In the data rows, 128 means zero.
Every row has a hidden score. In each pair, how much higher is the second row's than the first's? 10 means about the same, 20 much higher and 0 much lower. The score is a weighted sum of the row's numbers plus the product of two more (or one squared), each taken from its middle value.
[146 120 143 102  46  52 155  97 121 120 140  80]
[182  58  26  58  66  96 162 197 153 128  89 129] 9
[102 191 205 125 127 152 122 131 145 165 116 177]
[ 94 188 184 119  98 149 132 112 150 133 132 136] 8
[ 96 142 109 180 155 121 147 164 135 138 132  89]
[137 104 145 181 110 117 202  94 164 191 116 172] 10
[134 203 112 133 134 185 118 110 162 158 151 166]
[216 155 107 172 150 164 160  95 161  99  83 166] 13
[ 94 147  85  68 112  97 129 128  86 165  79 126]
[103 168 191 133  90 128 112 101 130 104 125 162] 5
[ 86 131 109  94  87 117 176 124 107 139 127  66]
[173  88  72 158  73  83 177 164 143 195  93 208] 12
[153 169 171 150 102 127  56 130 110 152 133 107]
[159 183 129 168 173 139 137  79 160 142 132 134] 15
[134 173 142 125  74 112  58 120 115 166 171 157]
[ 83 120 133 169 147 157 111 107 135 161 143 114] 12
[110  90 161 174 171 140 123 137  81 111 101  79]
[118 141 124 177 174 145 120  96 128 117 145 104] 12
[118 131 133 170 162 148 103  91 111 101 106 118]
[137 166 103 127 121 101  66  87 121 129 122 120] 9
[ 79 148 154  92 138 157 148  74 112 175 170 117]
[126 118 104 181 179 118 122 125 114  62 136 118] 10
[132  89 129 130 144 154 151 173  66  31  87  88]
[153 175 138 150 130 128 152  72 119 173 138 100] 12
[ 92 135 137 141 138 136 112 120 195 163 145  78]
[ 89  61 121 141 118  35 140 172 173 209 147 121] 6
[137 187  87 112 113 141 105 151 128 160 129 245]
[ 89 120  80 168 173 141 112 162 132 107 132 107] 6
[ 62 104 170 130 185 102 110 129 188 174 156 102]
[129 136 161 158 140 178  93  94 120 163 187 107] 12
[128 159  90 136 119  81  72  99 120 145 129 134]
[114 148 132 164 126 126  99 101  81 121 106 138] 10
[144  79 137  94 111 188 159 184  97   5 115  99]
[164 166 195  92 112 172 137  80 191 175 206 151] 10
[134 141 181 159 129 187 117 115 153 190 192 196]
[131 136 142 199 123 168 108 125 134 140 132 150] 12
[193 150  78 125 149 183  85  72 105 100 159 171]
[153 102 208  93 147 189 120 135  48  47  96 130] 7
[188  67  29  56  56  94 170 201 147 131  92 160]
[ 85 119 163 146 160 132 107  97 188 194 170 147] 10
[146 118 158  60  41  89 163 101 136 123 159  69]
[122 101 100 165 186 114 118 110 106  60 130 108] 14
[203  43 125  79 132 172 134 203  82  45  41  90]
[250 133 104  79  68  61 150  94 201 116 109 117] 12
[130 148 149 168 142 154 116  93  97 158 156  98]
[172  93 160  61  90 172 129  82  50 123 188  76] 6
[114 129  98 173 170 171 114 150 115  73 145 115]
[111 179 196  66  76  93 157 135 111 100 180 126] 5
[201 141  94  77  66  32  83 133 135  90 109 132]
[210 191  95 121  84  38 142 130 162 118 138 135] 11
[105  67 116  64 107  82 145 195 143 155  48  65]
[109  81 107 197 176 125 151 141 151  88 108 128] 13
[168 175  94 122 116  95  76  93 114 119  92 131]
[103 138 131 181 151 153 105 106 111 131 133 135] 8
[117  99 135 210 205 111 147 145 119 134 122 151]
[163  84 187  46  84  84 125 160  51  62  97  90] 8
[106  66 197  68 120 118 139 152  56  84  86  74]
[209 100 155  41  51  51 141 142  96  77 144  77] 8
[134 149 146 112 105 141 109  64 198 171 195 177]
[143 132 120 186 193 119 107  97 125  88 155 134] 11
[110 122 142  87  75 112 181 111 114 146 140  49]
[176 158  88 139 122  71 132 210 128  90 102 250] 13
[114 136 127 166 118 125 105 107  93 152 127  95]
[127  90  57 141 108  85 105 149 102  96 101  99] 9
[101  63 174 113 133 136 150 129  75 108  70  60]
[183  75  68  93  59  28 149 140 164 174  87 128] 9
[197  85 177  81 127 114 124 121  69  64  43  80]
[135 168 112 145 146 200 139  92 163 165 183 146] 9
[120 131 134 186 175 152 101 101 110 140 140 128]
[188  76  86 144  81  78  76 184  87 137  58 200] 9
[ 64 105 174 122 170 100 112 111 184 180 147 103]
[115 135  76 131 115 144 119 149  71  80  87 123] 14
[158 127 157 196 134 151 158  89 183 153 154 139]
[118  68  87 173 136 103 151 162 112  53 113 108] 9
[138  70 106 150 166 129 136 172  76  23  99 108]
[ 88 198 161 130 135 126 129 133 127 120 105 197] 12
[100  98 202  73 103 137 144 159  50  55  99 125]
[130 164 127 185 175 163 142 123 143 166 133 123] 16
[107 132 194 138 165 123 116  87 192 172 192 132]
[197 129  94  88  59 107 148  92 194 120  71 112] 13
[229  66  85  57  76  54  93 234 121 117  60 192]
[112 193 101  98 134 189 165 138 143 180 192 188] 13
[150 185 159 141 166 172 194  91 147 181 144 114]
[109 123 102 141 128 105 139 101 149 209 160  93] 8
[113 121 132 191 186  99 114 120 140 102 143 116]
[ 83 147 120 150 151 109 118  96 123  88 136 135] 12
[125 110  76 187 139 119 104 141  92 109 117 145]
[107 145 136 168 206 174 139 116  99 157 118 131] 14
[ 64 129 196 104 131 132 112 103 192 148 156 128]
[171  84  99  91  98  56 104 193  54  93  70  81] 12
[140  99  79 132 161 157 116 148  99  54 101  73]
[ 87  87 111 194 120  99 133 157 123 163 157 137] 5
[ 88 144 156 149 102 119 111 116  91 122 106 116]
[190  25  76 118  73  89 147 255 115 130  62 157] 7
[ 68 114 123 120 136 180 167 113 143 103 150  80]
[123 176 180 116  95 141 142  86 163 150 205 136] 7
[185  83 154  56  36  55 125 133  91  99 110  81]
[103 138 113 160 164 174 105  93 131 123 183 144] 14
[162  48 196  91 161 164 144 145  45  94  68  62]
[119 107 150 170 187 182  98 104  97 143 118 106] 12
[137 134  66 143 106 123  85 143  94 129  85 115]
[105 139 180 146 176 129 105  91 143 178 195 123] 5
[ 99 181 139 156 187 148 124 114 133 164 164 145]
[105 188 197 135 124 142 110 122 163 163 133 166] 7
[108 153 125 100 148  65 142 112 203 203 126 109]
[172  64  84  82  78  85 110 172  65 114  60  79] 8
[104 143 164 159 142 132 105  89 104 150 124 109]
[ 93 115 187 102  98 149 139 146  58  73  96 104] 7
[ 73 178 162  74  93 142 149 157 139  85 174 120]
[119 144 117 177 166 133 114  91 135 120 138 116] 17
[215  76 152  58  90  63 125 152  57  90  49  89]
[100 145 152 168 151 113  94 106 107 146 144 112] 11
[164 141 139 157 145 157 138  87  94 167 113  71]
[118 166 148 177 204 165 147 122 125 163 128 162] 11
[179 101  23 107 118 129 116 220 131  73  82 142]
[131 137  58  89  69  37 161 175 107 152 122 134] 11
[130  62  57  69  87  84 183 204 165 104  85  86]
[ 97 109 149  60  98  93 153 174  72  80 101  67] 11
[ 90 130 105 170 193 129 164 157 148  99 117  99]
[170  89 187  61  77 100 154 103  80 122 140  43] 5
[ 74 133 161 146 135 144  97  95 106 126 139 126]
[136 136 119 109 125 197 103  47 149 112 148 127] 13
[182 101  85 165 113 105  91 163  77  76  89 103]
[142 120  64 167 150 123  92 180  98  69 108 142] 10
[108 174 139 142 145 193 123  92 122 134 174 170]
[118 176 177 108  92 159 143 119 135 138 222 110] 5
[136  95 181 147 194 164 123 124  64  51 115 106]
[ 89 163 122 153 139 162 117 126 135  78 158 144] 11
[188 143 101 115  91 134 123  82 144 116 104  61]
[ 78 148  93 145 197 134 161 142 145 114 123 102] 12
[ 67  95 170 134 188 105 115 107 185 186 176 132]
[ 74 118 192  78 108 119 143 139 101  60 107 106] 14
[140  47 167  93 150 160 127 143  74  98  38  65]
[111 180 121 153 121 137  96 102 137 115 155 155] 10
[108 131 100 151 134 189 100  93 115 147 177 174]
[112 134 148 158 132 131  90  83  81 122 118 133] 11
[ 80  81 104 152 193  69 126 111 132 146 116 106]
[ 85 147 161 145 111 140 109 108  88  97 117 155] 13
[152 203 193  58 108 120 159 150 149 172 204 216]
[ 87 147 114 124 152 193 127  86 179 133 151 141] 12
[164  79 185 132 170 161 117 116  56 107  62  76]
[148 115 107 182 236  80 126 124 134  94 152 125] 4
[ 92  86 129  98 135 186 139 168 110  65  88  65]
[131 126 109 153 165 126 119 158  98  29 106 113] 13
[175 155 156 123 154 162  94 105  93  65 148  71]
[142 147 173 108 125 168 120  55 187 166 202 164] 8
[126 151 135 176 142 165 124 123 112 154 113 224]
[187  37  99  73 102 144 145 192  78  58  46  86] 6
[101 120  80 161 151 156 104 123 134  87 138 116]
[135 136  50 130 130 132  69 137 107  99 109 182] 11
[ 93 126 125  99 170 137 124 107 132 127  76  62]
[237 145  78  98 110  71 116 171 107 116  60 237] 11
[ 88 136 153 163 177 110 102  99 155 148 169 127]
[ 82 118 113 173 167 139 147 110 157 110 124 120] 14
[111  74 155 142 144 149 126 123  52  93  77  88]
[217  21  95  61 111 137 155 222  99  49  52 104] 6
[ 83 133 205  58 106 129 115 124  78  80 134 155]
[101 139 125 159 178 157  94  94 119 139 158 115] 15
[ 77 171 177 103 102 149 132 129 101  76 143 150]
[156 213 119  63 109  39 154 182 172 156 106 148] 13
[ 99 104  99 167 161 153 128 110 102 117 138  90]
[109 190  75 134 164 137 145 137 100 175 137 162] 16
[129  78 112 202 134 148 179 147 138 115  76 172]
[120 143 118 107 158  79 157  82 223 194 114 153] 11
[171 130  99 126  65  66  87 149 134  80 100  92]
[ 83 132 132 165 193 141 112  97 126 144 136 135] 12
[167  44  61  42  74  83 167 206 159 126  66 102]
[116 159 162 145 124 161  89 124 152 189 197 126] 12
[ 57 165 127 123 138 125 117 140 162  81 145 157]
[119 134 114 177 166 149 119  96 131 176 144 119] 13
[ 96  99  63 158 155 135  98 144  80 119 132 132]
[137 169 201 101 127 157 131 103 213 185 183 182] 7
[ 95 125 121 173 208 114 132 105 154 147 114 132]
[141  95  33 140 126 127 123 219 123  71 115 121] 7
[101 134 142 152 155 162 119  76 132 151 132 100]
[102 168 123  76  66  60 153 164  74 107 157 129] 5
[138  96 128 159 209 108 132 134 155  32 147  96]
[134 150 116 160 181 137  76  93  93 117 123 129] 14
[ 67 139 113 161 135 117 111 134 141 139 150 118]
[ 94 135 100 145  88  70  97 165 112 136 105 117] 10
[100 145 182 161 176 141 100 101  95 136 124 142]
[179 154 109 140 148 151  87  86  97  99  97  96] 13
[153  68  52 117 124  78 119 243 100  49 110 132]
[151 127  68 142 108 104  57 107 104 126 112 162] 15
[112 162 204 117  87 118 112 108  96 100 133 122]
[113 168 214 103  77 113 125 127  84 103 142 134] 8
[131 136 164  63 153  95 154  88  97 115  53  87]
[ 97 107  98 146 132 108 132 130  86 201 143  88] 8
[107 145  63 119  79  74 103 142 144 119 147 135]
[ 62  89 130 129 125  82 118 141 137 178  72 112] 12
[147 143 160 152 178 118 171 177 160 104 121 255]
[108 188 123 122 176  74 124 155 196 169 138 215] 14
[112 155 182 150 126 114  95  97  92 111 119 190]
[111 139 109 170 146 113  83  92 137 130 143 145] 12
[229 108  77  75  81 117 153  90 191 131  87  83]
[168 149  92 119  89  32 119 100 116 111  92 140] 12
[142 195 123 130 128 187  94  97 130 107 150 170]
[227 184 166 126 101  74 132  81 176 178 144 179] 9
[ 79  40 118 110 140  60 150 177 187 186  82  93]
[215 106  38  87 103 111  82 222 112  75  89 178] 12
[122  92  69 153 153 132 122 189 150  37 139 110]
[117  86 166 161 159 151 118 102  87 114 107  73] 12
[128 155 189  80  68 176 106 100 184 133 185 168]
[142 125 130 177 156 161  90 113  90 115 107 100] 17
[137 122  71 125 118  82  78 213  63 133  82 197]
[169 151 114 108  86 166  73  97 178 105 209 126] 2
[ 91  37  93 149 111  61 169 204 163 192 101 141]
[116 151  88 158 138 167 108 120 129 172 153 114] 14
[145 143 195  65  70 143 131  77 165 143 214 168]
[225 182 163 108 117 105 162  48 143 158 193 151] 14
[213 147  49 118  92 104  77 120 115 156 115 128]
[ 47 134 134  97 143 148 145 145 160  63 177 128] 5
[148 153  94 159 123 131  75  97 110 111 119 133]
[ 85 128 120 169 185 140 138 102 139 114 124 124] 10
[141 132 124 191 182 157 190 102 126 155 105 162]
[ 87  99 109 172  71  85 115 160 137 133 130 136] 4
[ 99 140  73  93  84  72 103 169 118 175  93 138]
[107 119 100 171 138  96 127 125 169 181 165  99] 7
[114 127  81 181 163 162 101 129 131 157 130 155]
[115 136 121 180 162 142 118  91 128 137 132 116] 10
[219 166 140  74  79 112  55 101  93 148 191 124]
[196  46  45  70  69  82 140 236 116 106  70 142] 9
[112 135 123 172 174 132 106 117 110 132 140  83]
[ 79 106 169 132 191 113 109 101 196 186 164 121] 6
[113  76  55 137 156  95 126 208 144  50 132 111]
[225 152 137  62  62  93 106 134 126  36 122 123] 11
[126  85  71 182 140  72 139 164 158  86 147 115]
[ 90 153  77 155 181 104 111 161 122 132 122 122] 15
[144 109  39 158 149 154 138 153 134  84  86 170]
[113 130 161 140 129 172 119  65 130 173 174 115] 7
[159 160 169  54  58 125 170  88 180 166 195 133]
[114  67  84 177 130 163 151 157  94 116 109  91] 14
[103 143 127 174 166 150 118 116 108 116 137 104]
[ 89 140 126 155 150 156 160 169 146  56 136 100] 8
[106 127 141 172 155 147 104  96 103  95 124 125]
[182  53  79 148 104  65 125 237  86 125  68 217] 8
[ 81 161 132 165 163 143 165 121 131 150 110 145]
[ 77 110  86  92 144  96 139 218  60 110  74 122] 11
[113 117 159 204 168 141 169 139 124 142 104 184]
[ 85 135 130 160 181 144 116 100 135 151 143 105] 11
[108  98 146 207 164 162 139 144 138 126 116 133]
[255 161 121  71  56  36 117 132 131 109 130 140] 8
[115 130 233  72  82 111 126 144  90  69 116 152]
[210  52 152  77 112  66  82 166  75 105  65  55] 12
[109 126 147 175 145 152 102  81 120 133 124 137]
[117 201 164 137 110 153 146 119 158 168 182 151] 6
[144 100 166  44  56 148 155  76 150 129 171  82]
[ 80 155 185 118  95 131 102  99 145 110 160 161] 11
[131  77 145  61  84  96 130 123  98 149  56  62]
[183  43 102  55 103 131 165 189 100  96  23  80] 9
[ 83 128 137 160 128 132 103 108 112 165 154 108]
[132 109 170 137 134 170 127 101  71 101  79  82] 13
[ 92  84 119 136 145 137 171 152 109  57 133  60]
[114 129 214 100 119 141 120 104  51  83 112 142] 9
[168 179 154  58 137  29 149 229 158 208 131 206]
[ 96 108 169 127 121 128 125 117  63  92 103  80] 1
[122 127 120 102 133 144 174  63 110 183  90  90]
[139 138 149 161 182 191 182 163 129 123  66 233] 10
[190 101  88  51  58  53 160 120 171 173  95 100]
[111 130 133 191 174 183 126 126 127 153 123 138] 14
[148 152 182  58  88 174 135 100 174 143 236 180]
[169  60  39  74  95 144 200 167 202 129  63 136] 13
[137  69  50  71  80  53 115 225 131 153  88 122]
[152  46 175  74 116 121 134 131  79  75  68  51] 10
[ 80 152 126 159 149 190 160 151 116 129 130 112]
[189 171 161  84  64  99 180  85 197 173 185 143] 7
[135 160 118 168 139 106 140  82 161 178 152 131]
[144 140  87 153 105  88  84 127 129 108 123  90] 9
[124  92 187  48 113 110 167 179  40  97 113  61]
[113 127 109 185 168 172 111 140 129  82 151 132] 13
[ 99 136 102 151  99  89  99 147  96 137  88 123]
[159 153 157  67  38 115 136 115 173 149 210 105] 2
[109 203 152 143 166 149 175 153 139 188 108 150]
[180  30  62  96  51 105 175 208 172 179  66 184] 2
[134 158  68 102  79  36 177 169 123 149 136 118]
[137 152 151 105  95 165  98 106 175 177 234 130] 6
[123  97  78 142  77  85 106 143  78 166  86 138]
[151 141  77 163 109  73 105 114 164 112 131 120] 10
[ 79 176 141 131 169 154 178 134 166 170 109 197]
[175 152 152 121 109 217  92 102 134 166 220 142] 4
[130 123 109 158 152 162 203 199 113 113  47 210]
[111 120  63 143  99 114 128 178 181 154 152  83] 3
[133 116  62  80 117 105 122 107 194 187  89 109]
[ 86 133  87 151 145 161 150 113 145 122 148 100] 10
[ 73 167 131 142 122 117 117 110 143 111 126 143]
[239 137 100  84  60  60 175  93 196 137 116 126] 9
[103 137 165 139 123 142 106  79  76 129 106 127]
[152 115 119 197 212 124 115 104 117 112 131 137] 8
[ 92 130  89 165 210 100 147 162 134  96 118 119]
[ 73 133 145 135 176 126 107  90 171 145 115 117] 11
[217 160  88 141 124  88 105 106 111  76  93 122]
[130 107  89 151 146 183 139 173 115  26 158 124] 5
[103 114  67 156 112 115 118 163 127 161 162  86]
[162 123  52 119 110 105  51 176 102 102  96 199] 13
[178 149 125 114 110 181  98  64 149 118 221 186]
[173 108 179  51  48 121 169  76 158 115 178  87] 9
[141 150  87 151 108  99 118  99 146  96  98 116]
[126  85 111  87  78 117 116 106  91 141  59  80] 7
[132 162  89 123  82 119  92 173  89 135  72 198]
[ 90 118 126 168 212 114 137 106 137 112 134 110] 7
[106 144 154  72 122 189 132  92 206 159 202 177]
[177 185 130 120  91 146  69 116 111 156 180  99] 11
[ 89 150 198  77 130 146 110 107 204 176 165 171]
[127  85 133 181 188 215 157 112 145 129 102 136] 15
[121 150 114 169 167 131 153  83 149 149  97 134]
[ 85 117 188 126 177 113 111  95 169 193 184 123] 1
[119 148 114 168 207 128 178 179 162  94  93 215]
[103 125 206 152 162 138 104  96 146 162 176 114] 5
[122 102 177 128 163 162 130 121  51 179  99  72]
[105  95 194 115 133 159 126 133  57 103  85  78] 7
[103 112 167 152 168 168 131 118  71 110  77 109]
[149  68  82 130  55  87 198 154 144 217  94 163] 7
[120 108 122 149 166 147 118 104  80 110 107  65]
[180  62 194  73 129 165 150 135  67  65  78  58] 7
[ 99 125 111 158 154 130 158 135  92 128  75  90]
[102 135 157 165 129 116 106  99  75 129 128 123] 7
[137  80  43  84  67  77 144 179 171 140 100  94]
[110 106 170 206 165 156 153 129 156 135 152 160] 12
